128 stands for zero in the data rows.
Here are some points, one per row:
[148 122 119 132 161 137 138 122  84 178 156  96 162 103 141 160 184 103
 172 155  77 107  92 130 133 111 125 146 177 107  79 133 182 143 167 153
 133 140 162 149 132 166 152 111  70 149  87 160]
[149 118 135 178  96 106 153 168 142  64 155  58 144 196 134  86 128 228
 195  67 133 139  64 155 122 131 137 145 101 179 136 128 117 176  76 100
 114 124 166  66  94 152  99 153 182 134  82 161]
[171 134 168 116 182 129 134 112 115 157 124 130 186 106 102  96 115  76
 109 169 139  89 124 144  96 103  96 101 175 110 130 169 154 197 152 134
 127 144 150 131 128 147 115  95  62 143 108 132]
[117  99 133 163 140 144 119 158 155 134 104  77 119 123 136 140 139 159
 106 106 137 166 118 165 126 125 106 143 118 175 166  79 144 142 106  80
 114 120 112 106 148 120 140 127 178 150 149 117]
[135 119 147 126 135  97 142 148 134 105 158 151 139  77  93  74 119 102
 130 143 143 103 120 147 118 115  88 136 146  72 120 142 144 148 134 169
 125 167 188 131 130 192 142 161 114 149  72 127]
[123 109 103 128 140 126 138  49  96 190 147  90 186 105 137 120 144  93
 167 144 101 131 108 155 123  99 115 116 168 111 101 165 155 182 166 169
 113 134 170 159 161 151 162 127  62 157 112 166]
[118 125 137 165 132 118 102 172 187 140 124 124  87 150 112 156 144 179
  76  46 118 142  79 116 145 129 103 165 132 170 161 106 130 126 135 100
 153 107 111  90 124  87 115 112 212 109 157 117]
[ 95 113 139 140 123 157  62 126 130 155  70 102  60 169 133 187 145 164
 131  90 132 105 131 107 139 156 139 114 117 159 178 107 114 141  85  98
 115 117  67 135 127  84 109  78 151 107 179 112]
[174 203 109  76  87  64 114 169 161 147 123 252 108 143 124  98  97  98
  92 166 166 204 221 112  98 151 160 119  87 127 100  95  55  32 132 144
 193 144  98 121  91  97 130 182 162  79 104 166]
[164 177  89  95  97 145 116 160 154 116 131 227  68 120 108 139 114  88
  99 174 120 154 192  91 110 125 152 132 129 104  91  98  64  34 148 130
 191 108  60 162 126 121 166 149 149 118 145 157]
[ 82 120 215 138 153 123 148 127 102 152 107 162 177  20  89 100 116  60
 117 190 134 146 143 107 105  93  67  75 130 117 122 178 166 182 170 146
  90 128 153 148 154 173 104  89  50 113  95  90]
[113 114  85 139 107 166 130 159 138  86 166  46 145 170 173 141 196 190
 164  23 131 107  94 183 140 154 144 118 121 201 114 105 152 146  91  92
 111 133 128 121 118 118 123 158 187 126 149 149]
[105 160 119 119 144 168 128  35  71 142 159  97 178  88 155 176 164 109
 175 134 103 101 103 132 137 126 155 115 167  73 112 176 192 154 146 171
 102 106 174 137 124 148 126 129  81 145  84 156]
[106 105 161 148 150 138 142 108 170 133 109  68 139 146  98 185 117 185
  97  68 103 142  99 125 124 160 173 161  88 160 161 151 134 139 110 100
  59 138 127 110 118  91 134 111 183 116 142 138]
[ 80 112  87  90 123  62 130 138  85 138 132 161 108 105 181 117 143  56
 154 167 136  73  95 124 139  94 117 168 158  79 112 100 143 141 129 159
 129 107 109 152 184 172 118 140  99 146 126  94]
[100 109 142 152 119 158 112 135 165 106 125  68  90 156 149 151 155 188
 143  58  90 116 108 145 122 167 131 148  68 190 180 106 150 124 105  98
  98 145 131  94 123  86 110 102 148 113 147 114]
[121 118  98 104 110 144 125  66  54 158 170 127 206  53 161 120 170 102
 178 195 124 111  68 192 118  87  86 154 107 130 102 160 171 160 125 170
 108 124 162 103 125 114 160 116  58 170 122 138]
[ 87 117  75  36  84 167   0  55  44 171 162 249  22 107 143 199 174  73
 116 161 118 141 172  96 126 138 119 132 151  70 113  45  80   0  98 143
 157  72   0 218 163 132 103  92 133 133 164 126]
[213 180 103  92  96 113 131 155 178  64 151 211 128 144 122 130  90 111
 110 161 121 175 178  92  86 167 120 136 100  88  85 115  95  51 133 130
 167 126  76 172 112 120 207 147 158 111  80 165]
[111  99 155 164  97 156 139 125 147  95 125  99 125 178 117 168 127 159
 108  70 144 149 146 135 129 127 106 154  87 190 159 100 133 145 132 118
 104 147 116  82 125  97  96 137 103 147 153  90]
[166 199 104 116  89  94 119 135 118  72 116 194  92 118 100  80 106  90
 103 200 160 164 221 103 106 149 164  96  94 100  84 110  83   6 136 139
 204 103 108 144 111 104 148 199 128 116 132 140]
[147 146 119 147 118 152 154 140  98 124 169 132 131 106 148  75 110  74
 151 143 127  75 121 128 116 130  95  72 193  81  89 108 172 136 124 144
 159 107 137 107 117 209 120 127 147 130  65 163]
[149 171  85  51 103  85  69 139 140 140 121 225  97  94 144 122 102  74
  96 185 134 164 228  89 118 101 134 173 110 122  88  43  46   0 117 144
 214  94  72 165 150 107 165 172 143  96 146 148]
[125 103 123 137 120 150 136 154 171 112  74  88  80 188 126 158 132 186
 127  77 115 107 102 136 150 154 127 153  96 153 162  99 111 150 128  86
 123 134 138 102 133  98 140 116 168 126 188  87]
[119 131 141 132 129 141 134 149 107 136 134 139 105  96 117 125 129  73
 149 159 132  47 117  95 122  89 119 118 155  70 107 152 131 145 133 166
 157 157 157 103 151 193 117 152 113 153  90 141]
[103  98 163 143 119 113 130 162 141 153 106 114  97 118 122 141 123 173
 118  91 135 125  81 173 132 148 150 130 119 171 181 121 123 119 129  76
 119 148  91  92 130  99 120 110 159 152 146  92]
[102 100 141 153 145 139 126 129 168 118  90  94 109 190 113 138 115 197
  86  73 120 140 148 114 132 183 174 121 118 184 185 155 128 154 125  88
 110 118  98  99  84  77 108 105 181 119 165 115]
[129 128 123 146 156 129 162 103  98 121 143  92 193  85 116 124 150  70
 169 111  92  89 127 145 139  53 108 135 186 115  90 174 179 182 137 178
  87 157 158 156 125 152 175 104  34 135 105 180]
[115 124 154 124 141 150 117 134 163 100  93  88 111 172 117 160 164 209
 138  58 125 169 112 134 145 150 138 139 128 169 177 156 129 144 129  96
 138 153 111 129 107  68 106 107 176 159 163 100]
[162 199 127  87  97 114 131 143 148 123 132 226 116 155 125 107  81 108
 124 168 150 187 209  80 128 171 164  76 116  74 102  55  83  31 149 107
 171 135 117 162  77 144 167 151 150 120 112 129]
[128 134 156 145 171 148 161 109 136 151 126 113 190  95 111 103  78  72
 104 230 116 109 126 128 123  80 113 116 158  78 110 191 151 180 153 140
  59 109 177 186 158 163 130 110  71 113 118 116]
[140 163  72 116  75 133 117 130 125 106 113 221 108 119 125  83  71 111
 120 150 188 196 219 134 138 149 153  74 140 117 107  93  74   1 145 120
 176 119  80 149 111 102 122 172 139  92 119 151]
[166 112 111 138 137 100 151 172  75 116 167 154 130 109 169  88 132  83
 134 143 133 115 104 146 134  88 106 143 156 101 114 138 137 166 128 169
 149 102 177 133 147 179 132 153 112 123  86 138]
[157 133 123 138 105 121 153 143 122 107 113 217  81 180 114  57  76  96
 100 186 186 107 195 103 135 134 131 111 116  89 108 103  50 118 143 116
 207 119 108 100 136 157 115 161 172 112 102  99]
[160 113 173  81 212 117 207  49  89 187 136  99 184  83 177 100  77  62
 126 198 159  76 107  85 170 122  55  54 180  75 153 163 171 154 126 131
 120 167 220 161 157 179 110 108  28 157 172  77]
[107  85 123 121 132 101 143 141 133 136 102  58 113 168  97 194 136 215
 114 104  99 129 106 131 118 128 133 157  59 196 215 164 111 162  92  96
 110 142 115  86 128  84 105 106 120 124 181  97]
[123 145 182 139 159 126 175  81  80 156 150 139 205  45 112  94 110 101
  81 196 119 102 105 123 134  93 120 100 160  83  89 188 169 201 132 165
 129 146 173 142 158 136 108  94  55 144 100  85]
[102  92 127 123 126 143 111 132 140 137  96  77 117 165 121 160 174 172
 127  76 158 123 131 135 146 144 134 147 112 189 158 124 138 133 116  66
  95 108 128  89 134  91  95 112 175 104 197 120]
[133 123 172 155 143 125 165  86  77 157  96 124 165  93 108 121 117  62
 154 180 130  83 137 109 140 114 133  98 162  93  91 202 167 178 174 135
 112 143 162 180 147 122 101 104  55 114 131 100]
[120 108  81 161 111 101 131 190 184  59 154  82 118 197 118 129 122 191
 166  46 120 146  66 164 144 159 154 153  94 161 116 149 115 179 124 114
 104 108 125  95  89 130 136 156 179 132 105 147]
[101 114 169 171 148 151 120 144 186 134  93  62 152 156 104 147 137 222
 131  66 107 169  88 109 132 159 150 137 112 172 165 128 122 153  93 156
  52 130 138 111 120  85 125  91 174 105 188 123]
[110 100  85 151 166 127 115 126 163  99 155  42 104 186 184 125 153 211
 118  52  99 152  74 155 139 118 180 194  87 171 163 102 110 161 103 138
  77 145 144  97 101 131 121 151 156 136 111 153]
These points spread out most along one direction. Take the direction at right angles to it along which they spread out most. Go by this last direction. How far along it is each point below, from 0 to 99? The average is 50, and the first point in the table lies past the average. One standard deviation of the points above along it is 16.
[166 112 111 138 137 100 151 172  75 116 167 154 130 109 169  88 132  83
 134 143 133 115 104 146 134  88 106 143 156 101 114 138 137 166 128 169
 149 102 177 133 147 179 132 153 112 123  86 138] 57
[123 109 103 128 140 126 138  49  96 190 147  90 186 105 137 120 144  93
 167 144 101 131 108 155 123  99 115 116 168 111 101 165 155 182 166 169
 113 134 170 159 161 151 162 127  62 157 112 166] 69
[ 82 120 215 138 153 123 148 127 102 152 107 162 177  20  89 100 116  60
 117 190 134 146 143 107 105  93  67  75 130 117 122 178 166 182 170 146
  90 128 153 148 154 173 104  89  50 113  95  90] 67
[147 146 119 147 118 152 154 140  98 124 169 132 131 106 148  75 110  74
 151 143 127  75 121 128 116 130  95  72 193  81  89 108 172 136 124 144
 159 107 137 107 117 209 120 127 147 130  65 163] 55
[121 118  98 104 110 144 125  66  54 158 170 127 206  53 161 120 170 102
 178 195 124 111  68 192 118  87  86 154 107 130 102 160 171 160 125 170
 108 124 162 103 125 114 160 116  58 170 122 138] 68
[133 123 172 155 143 125 165  86  77 157  96 124 165  93 108 121 117  62
 154 180 130  83 137 109 140 114 133  98 162  93  91 202 167 178 174 135
 112 143 162 180 147 122 101 104  55 114 131 100] 67
[160 113 173  81 212 117 207  49  89 187 136  99 184  83 177 100  77  62
 126 198 159  76 107  85 170 122  55  54 180  75 153 163 171 154 126 131
 120 167 220 161 157 179 110 108  28 157 172  77] 74
[149 171  85  51 103  85  69 139 140 140 121 225  97  94 144 122 102  74
  96 185 134 164 228  89 118 101 134 173 110 122  88  43  46   0 117 144
 214  94  72 165 150 107 165 172 143  96 146 148] 18
[174 203 109  76  87  64 114 169 161 147 123 252 108 143 124  98  97  98
  92 166 166 204 221 112  98 151 160 119  87 127 100  95  55  32 132 144
 193 144  98 121  91  97 130 182 162  79 104 166] 18
[102  92 127 123 126 143 111 132 140 137  96  77 117 165 121 160 174 172
 127  76 158 123 131 135 146 144 134 147 112 189 158 124 138 133 116  66
  95 108 128  89 134  91  95 112 175 104 197 120] 49
